In the rows, zero is written as 128.
Each path is a new rotation, seen through one point. The rows after it are directions, each followed by how far the rotation turns it, in degrees a step (0 if it stays put).
Each turn is a multiple of 5 degrees from 10 to 175, or 0.
Each row of a path follows its step; steps can be skipped.
Path 1:
step 0: [131 126 128 118 118 133 135 135 132 145 122 114 126 130 124 128 122 137
 115 139 120 120 137 119 124 120 111 117 117 125 134 129 138 140 119 132
 127 122 114 137 133 136 119 116 120 124]
step 1: [129 123 151 134 132 122 116 132 124 139 126 133 129 134 140 128 125 123
 144 130 126 124 116 125 129 130 135 130 131 111 137 134 117 136 120 106
 117 127 129 118 120 125 135 122 140 131]
step 2: [129 128 121 132 108 140 134 130 130 130 141 115 120 119 126 119 130 125
 133 129 123 128 124 119 115 120 127 114 124 145 124 121 119 130 122 124
 137 118 108 144 122 125 128 138 136 131]
step 3: [122 132 140 128 126 131 122 122 133 132 126 134 125 135 145 141 116 139
 136 136 111 120 132 129 125 132 111 135 127 127 129 133 137 137 115 122
 114 125 143 138 140 137 119 125 133 124]
step 4: [137 137 130 120 125 138 131 125 110 126 136 123 121 124 131 121 136 130
 142 119 129 134 108 113 137 126 132 124 124 124 145 128 126 121 127 117
 122 118 109 118 116 133 124 125 128 124]
step 5: [117 127 139 128 122 136 134 125 143 144 123 112 138 120 143 122 126 139
 135 141 126 116 136 112 118 123 138 131 133 126 120 123 131 124 125 134
 128 127 128 144 137 119 126 134 132 124]
step 6: [131 131 130 151 137 126 121 118 116 127 134 121 118 132 126 139 121 125
 135 129 112 123 126 125 133 129 105 134 121 123 137 135 124 123 130 110
 125 121 117 119 134 122 125 132 128 116]
step 7: [133 131 128 118 118 129 133 136 136 135 140 120 132 128 141 121 135 135
 145 135 140 129 135 123 127 114 127 127 136 134 129 125 136 124 116 121
 132 136 111 133 124 134 125 102 125 125]
step 8: [122 134 148 138 125 132 122 121 130 134 120 126 121 124 136 142 111 142
 125 128 132 116 119 126 116 123 130 126 128 120 140 133 128 146 136 123
 137 116 123 125 137 113 132 132 131 132]
step 9: [125 123 128 129 136 122 128 131 125 128 132 120 126 124 133 109 134 124
 131 142 118 133 120 130 115 124 113 128 115 134 138 128 111 116 124 114
 124 122 112 138 129 147 132 119 129 122]
Speeds:
[130 131 127 125 125 128 128 125 132 128 127 131 130 128 130 128 125 129
 129 127 132 125 131 126 131 128 133 127 129 128 129 131 124 126 127 126
 133 128 126 127 125 129 131 134 129 130] => 120
Path 2:
step 0: [107 115 124 124 121 130 112 137 124 115 119 131 127 119 132 125 144 136
 129 134 133 130 129 134 123 132 132 128 130 118 118 129 135 116 142 129
 127 128 126 115 129 129 118 114 127 136]
step 1: [123 112 131 117 123 134 115 124 110 137 119 129 138 125 129 130 135 127
 120 146 132 116 117 136 129 137 145 132 124 125 130 126 128 133 123 120
 127 132 126 125 122 117 119 134 115 128]
step 2: [140 133 137 110 128 141 123 115 121 134 110 121 136 124 138 130 111 130
 133 129 135 129 135 138 134 123 125 121 129 132 120 138 129 140 125 118
 118 134 128 125 134 117 121 128 123 133]
step 3: [125 134 141 118 135 139 125 130 129 117 129 129 128 118 135 138 135 134
 125 122 120 131 140 141 124 107 122 128 120 129 130 137 136 130 135 123
 134 131 140 137 135 126 111 130 132 143]
step 4: [114 131 121 121 132 123 123 124 130 131 139 130 134 135 125 133 138 137
 126 145 119 125 130 142 130 130 143 126 125 123 125 129 126 135 142 129
 137 137 129 130 143 142 109 122 136 132]
step 5: [117 121 122 109 137 137 127 132 131 132 111 121 126 134 124 121 127 131
 128 139 132 124 129 125 126 150 142 125 128 133 110 133 127 121 138 121
 119 123 127 138 130 138 121 123 124 134]
step 6: [127 123 130 121 126 127 117 138 113 138 109 133 119 129 139 130 115 137
 123 138 128 120 129 133 127 128 124 134 119 128 122 132 139 129 118 118
 130 112 132 149 128 124 126 136 125 134]
step 7: [133 143 118 131 132 124 114 133 119 124 124 135 130 121 135 135 122 140
 127 139 126 132 132 140 136 114 124 117 121 122 125 129 129 131 131 118
 120 131 116 130 143 118 135 127 131 147]
step 8: [129 131 134 126 131 131 121 125 130 109 127 130 124 128 132 126 141 131
 121 143 137 123 128 139 120 122 142 128 119 132 129 136 123 115 143 127
 126 146 140 129 137 127 137 123 127 144]
step 9: [125 126 130 125 127 118 123 118 118 126 117 118 123 143 133 134 138 131
 130 141 122 115 131 139 129 134 137 130 124 129 121 136 122 125 127 124
 127 143 138 138 122 130 115 113 117 113]
Speeds:
[129 130 127 126 131 130 127 129 130 129 130 125 124 126 133 128 128 126
 126 128 128 131 119 131 128 127 126 132 128 126 124 126 126 129 133 125
 129 128 128 128 128 126 128 128 129 123] => 0
[129 131 128 129 129 131 129 124 126 125 134 130 128 125 132 130 124 124
 132 129 128 124 129 127 127 125 125 125 128 126 129 133 130 128 129 127
 129 123 126 130 131 127 130 128 129 129] => 85
[126 130 127 128 126 128 130 131 125 128 126 123 125 128 130 129 127 134
 131 126 125 129 131 129 127 125 122 130 127 129 129 128 130 127 125 124
 130 127 127 125 124 129 127 127 134 128] => 100
[125 133 128 129 127 127 123 124 127 126 130 132 128 129 128 128 131 134
 128 122 131 131 128 126 129 129 128 130 128 125 128 125 129 130 131 128
 128 126 127 131 126 124 126 129 130 130] => 100
